rotation ticks, each row followed by its count of ticks:
The counts run from 0 to 1041.
119,105,124,105,85,86,123,99,95,103,94,102,104,84,78,111,129,105,89,77,76,93,85,104,120,127,82,115,91,107,99,98,86,111,94,112,88,111,106,86,97,120,113,89,116,110,107,105,107,106,100,86,95,89,92,101,95,63,126,77,112,77,99,93,94,103,70,126,90,94,138,95,137,96,111,87,100 -> 927
116,104,114,114,89,90,116,102,98,97,94,91,68,85,85,124,100,110,91,82,86,106,76,123,130,127,76,99,91,100,121,91,108,92,116,107,90,93,112,69,110,120,114,91,116,102,82,116,106,130,102,97,76,84,97,99,109,71,101,76,116,98,99,93,106,99,80,110,86,111,138,89,124,89,114,96,115 -> 805
111,113,131,130,101,88,106,110,104,105,116,113,86,93,100,102,92,117,83,80,101,96,63,124,125,120,93,104,95,110,119,80,109,94,104,101,106,88,106,88,108,135,122,84,108,84,102,136,114,116,91,91,98,99,119,94,130,94,103,95,103,111,102,62,118,127,86,116,102,102,117,91,98,94,100,121,100 -> 987
108,102,133,122,103,81,106,105,93,101,121,119,93,80,97,111,110,106,84,79,90,81,84,113,118,111,88,100,99,111,116,97,112,118,92,92,95,94,106,91,94,119,133,87,120,93,118,126,91,113,88,77,100,108,107,101,122,108,104,100,93,112,104,67,120,144,74,116,98,109,128,87,102,88,105,118,105 -> 996
122,121,120,104,98,96,124,105,108,100,88,94,86,83,92,102,108,116,88,82,95,107,65,118,123,131,88,120,87,96,110,76,96,88,88,106,103,117,109,86,112,127,116,103,122,96,101,108,118,115,111,97,100,94,111,87,105,64,115,81,134,119,103,98,100,106,87,120,93,99,123,83,131,109,115,95,91 -> 827
125,103,120,117,101,91,110,106,93,83,128,111,91,86,80,99,108,95,92,90,80,106,85,102,103,118,82,102,131,115,110,91,110,99,84,99,87,81,113,91,97,129,115,100,124,115,116,104,105,120,93,79,98,73,117,113,105,91,106,89,96,120,69,88,115,134,87,141,97,107,119,109,118,97,105,90,108 -> 287
105,98,111,115,86,67,115,121,99,70,96,108,90,99,72,93,115,102,82,104,90,109,76,122,131,126,79,102,101,104,113,99,96,111,105,105,105,78,93,86,105,137,98,109,120,106,109,109,119,127,82,97,92,75,109,97,115,77,113,65,118,98,98,84,114,111,87,119,100,97,109,99,121,103,90,82,103 -> 186
110,102,117,91,97,80,130,105,86,97,90,113,88,83,81,112,140,98,95,86,77,95,95,88,136,119,73,121,94,97,94,97,96,130,81,107,97,110,103,88,85,96,118,116,126,101,111,97,84,103,94,83,97,94,99,108,89,81,123,96,108,100,105,85,120,114,81,108,83,105,131,82,131,95,111,89,100 -> 634
118,104,130,98,112,84,123,107,91,83,107,110,82,69,104,111,119,101,92,87,89,96,69,100,119,112,87,109,98,106,111,85,106,115,74,94,104,106,102,97,95,106,128,123,131,90,124,107,89,113,99,89,99,101,112,109,96,92,110,106,111,127,91,87,121,140,85,118,81,99,113,69,128,111,104,91,99 -> 48
107,124,108,96,96,88,127,100,110,111,88,122,76,95,77,101,125,107,89,78,93,112,70,102,138,129,79,123,73,89,96,88,92,114,107,102,102,96,96,78,101,99,113,112,100,97,84,115,102,99,95,98,97,95,110,95,97,69,125,93,101,101,105,78,120,105,92,91,69,98,130,85,115,111,118,98,92 -> 640
113,106,112,110,101,103,124,108,87,107,88,103,62,88,84,118,113,112,98,86,79,106,84,101,147,124,67,121,101,92,102,79,110,92,85,118,106,103,116,84,104,102,106,100,126,90,98,107,94,114,115,86,81,79,110,107,109,82,100,94,119,113,99,87,116,99,91,106,96,117,136,89,122,85,121,97,104 -> 512
110,109,107,127,85,94,118,108,104,106,93,119,94,102,59,91,127,112,78,85,78,111,70,106,136,131,79,124,97,92,102,94,91,99,98,116,107,89,102,95,108,130,89,91,103,102,105,110,117,102,103,93,95,80,115,99,116,63,111,79,109,94,86,90,98,104,91,115,101,92,130,107,118,98,119,90,95 -> 370
104,100,138,114,97,83,114,105,88,110,110,120,97,84,97,114,117,113,92,73,90,80,72,102,129,117,95,112,87,112,104,87,97,110,91,106,101,101,100,96,96,118,125,86,106,74,113,134,92,97,89,86,97,109,106,106,115,93,116,103,93,85,103,56,117,129,78,110,92,90,123,77,111,91,99,113,95 -> 615
119,102,128,110,109,82,113,98,98,86,118,110,77,71,101,121,102,103,88,78,96,94,69,121,111,116,88,90,92,109,125,97,115,116,108,84,92,88,100,82,97,112,131,108,116,98,107,121,91,124,88,91,93,107,104,103,106,97,101,100,95,121,93,84,122,142,80,112,75,107,125,77,113,108,109,103,108 -> 39
122,99,118,115,98,100,117,100,89,99,99,93,75,78,82,126,111,109,93,80,74,98,86,113,122,122,70,105,103,99,117,94,111,96,93,110,91,105,117,83,102,114,113,91,129,106,106,103,98,120,116,84,84,86,96,105,106,78,96,86,117,112,93,104,99,111,75,122,96,117,143,93,133,86,122,92,114 -> 132
111,108,132,125,101,86,108,110,100,102,122,115,89,91,102,103,96,112,88,81,99,95,64,116,120,118,97,101,100,118,115,79,109,91,99,100,102,88,106,90,105,133,127,85,109,81,106,137,110,114,86,91,97,97,121,99,127,98,106,100,99,108,94,58,121,133,85,121,100,98,114,88,100,95,97,118,97 -> 986
122,128,117,91,93,88,128,101,109,104,89,99,96,91,80,94,120,103,95,88,87,105,89,105,121,132,82,123,92,97,95,83,88,108,84,107,93,120,111,79,96,119,125,106,130,112,102,96,110,108,100,87,108,82,103,85,90,68,129,78,126,113,105,93,108,99,82,120,91,102,129,97,132,105,113,89,90 -> 545
113,101,121,97,92,86,123,108,86,97,89,93,72,94,92,116,109,106,109,89,83,105,89,100,136,125,72,111,104,111,100,80,102,93,95,120,93,99,115,74,102,112,116,98,126,94,86,109,102,120,95,94,79,69,103,109,100,80,113,81,116,86,101,72,120,87,87,115,95,109,127,89,130,84,99,91,105 -> 796
105,115,103,114,92,90,109,106,106,112,104,120,75,110,65,99,111,101,85,85,83,105,101,110,139,127,69,110,101,94,105,103,110,110,115,104,90,75,111,77,97,111,114,89,113,116,85,114,98,114,89,83,90,75,108,97,117,93,110,84,94,106,107,73,124,100,87,105,96,121,146,114,97,85,120,111,108 -> 782
109,110,96,101,94,85,127,109,99,98,84,117,73,92,65,101,136,104,84,95,80,115,80,101,144,127,67,124,92,80,101,100,98,122,96,103,106,97,99,90,99,102,100,119,118,109,106,96,94,107,104,91,96,85,108,98,96,71,112,87,111,115,98,98,117,108,92,98,81,108,129,93,123,108,124,81,101 -> 1034
126,107,129,115,109,89,113,98,103,91,120,115,92,67,95,111,114,103,80,77,91,95,65,112,103,116,93,102,96,104,122,94,106,116,92,86,95,97,102,94,97,118,127,106,116,105,123,113,99,111,97,80,106,112,111,104,104,90,106,103,96,129,87,96,111,150,78,125,81,100,124,83,119,112,115,98,103 -> 441
111,133,106,108,96,81,116,113,118,97,97,114,94,96,69,79,119,103,76,97,94,107,87,115,128,130,83,117,92,88,107,95,99,120,97,95,101,101,101,90,99,128,118,113,125,117,112,101,114,115,91,83,118,91,114,77,109,84,119,78,120,139,116,91,118,120,88,115,102,109,124,104,107,110,115,101,90 -> 848
122,113,123,104,97,73,114,100,111,84,123,120,96,87,80,95,110,94,83,84,94,104,76,115,98,122,91,95,102,112,112,101,96,122,112,84,82,73,99,77,96,125,128,108,107,120,99,112,106,113,73,88,106,90,109,101,95,83,124,89,86,108,83,79,119,134,84,124,76,97,119,100,114,115,101,92,101 -> 561
119,111,106,123,91,92,111,111,108,86,107,104,83,99,68,95,102,103,81,92,86,116,76,124,116,129,79,104,113,100,119,97,104,90,106,106,95,79,110,83,112,137,99,96,117,120,100,105,120,124,101,91,93,71,115,97,112,73,102,71,114,118,83,99,104,108,90,129,99,109,127,111,117,98,115,87,108 -> 283
125,120,124,102,100,100,128,101,98,103,93,94,86,80,93,106,113,110,98,81,83,101,84,101,123,126,83,122,98,100,102,76,101,95,73,111,98,127,118,86,101,114,122,101,135,101,105,101,103,112,115,85,99,89,107,97,97,73,114,88,129,118,99,98,105,106,83,125,98,107,130,87,134,97,116,94,96 -> 143
122,113,110,101,91,90,127,109,101,88,93,100,85,99,76,92,113,102,92,93,87,123,70,109,121,132,80,116,105,102,101,84,91,90,95,111,98,90,105,81,109,128,102,108,114,111,91,101,120,118,97,100,93,66,113,103,99,60,118,72,120,103,82,95,109,97,96,124,88,97,118,99,133,111,107,76,98 -> 273
105,89,131,120,99,85,117,114,76,95,109,118,83,88,97,111,118,110,97,87,85,96,71,96,136,114,84,116,113,117,104,78,105,95,78,114,110,92,106,102,100,123,110,95,115,73,116,124,99,109,95,89,87,87,120,118,116,92,102,98,102,92,86,59,122,126,88,118,103,93,110,81,114,89,94,100,101 -> 211
113,97,134,107,100,73,114,101,97,86,116,111,88,77,105,118,105,102,92,77,96,86,72,120,112,115,92,91,87,117,120,98,103,118,106,90,90,90,101,79,97,121,136,98,116,92,105,126,95,121,80,89,95,104,98,102,108,95,115,94,97,99,104,69,120,135,72,115,81,101,120,76,118,99,91,107,108 -> 713
107,109,120,109,101,84,115,97,102,113,109,125,86,79,82,116,126,104,84,71,86,87,83,102,126,118,83,108,79,95,107,105,102,133,106,92,91,93,100,86,89,100,129,97,104,100,108,119,83,99,88,80,99,110,99,102,105,94,116,105,83,103,108,73,120,133,75,99,76,106,142,87,108,99,120,111,102 -> 627
110,101,107,118,96,84,117,113,89,93,102,123,95,89,63,94,139,102,79,98,71,103,85,95,134,121,74,122,109,92,102,103,99,123,75,109,107,97,101,109,96,117,97,109,122,108,133,94,100,102,104,79,102,86,114,103,107,82,109,87,107,117,90,97,109,127,87,123,103,100,125,104,122,99,117,84,99 -> 753
102,90,119,112,100,70,111,117,84,80,118,125,79,92,84,104,120,93,89,98,84,99,89,99,131,115,76,100,118,112,107,103,111,125,92,96,98,69,98,93,89,114,113,112,120,101,119,112,88,117,78,84,92,81,115,117,110,106,106,95,90,106,89,68,135,134,89,116,91,108,113,96,106,92,95,95,110 -> 875
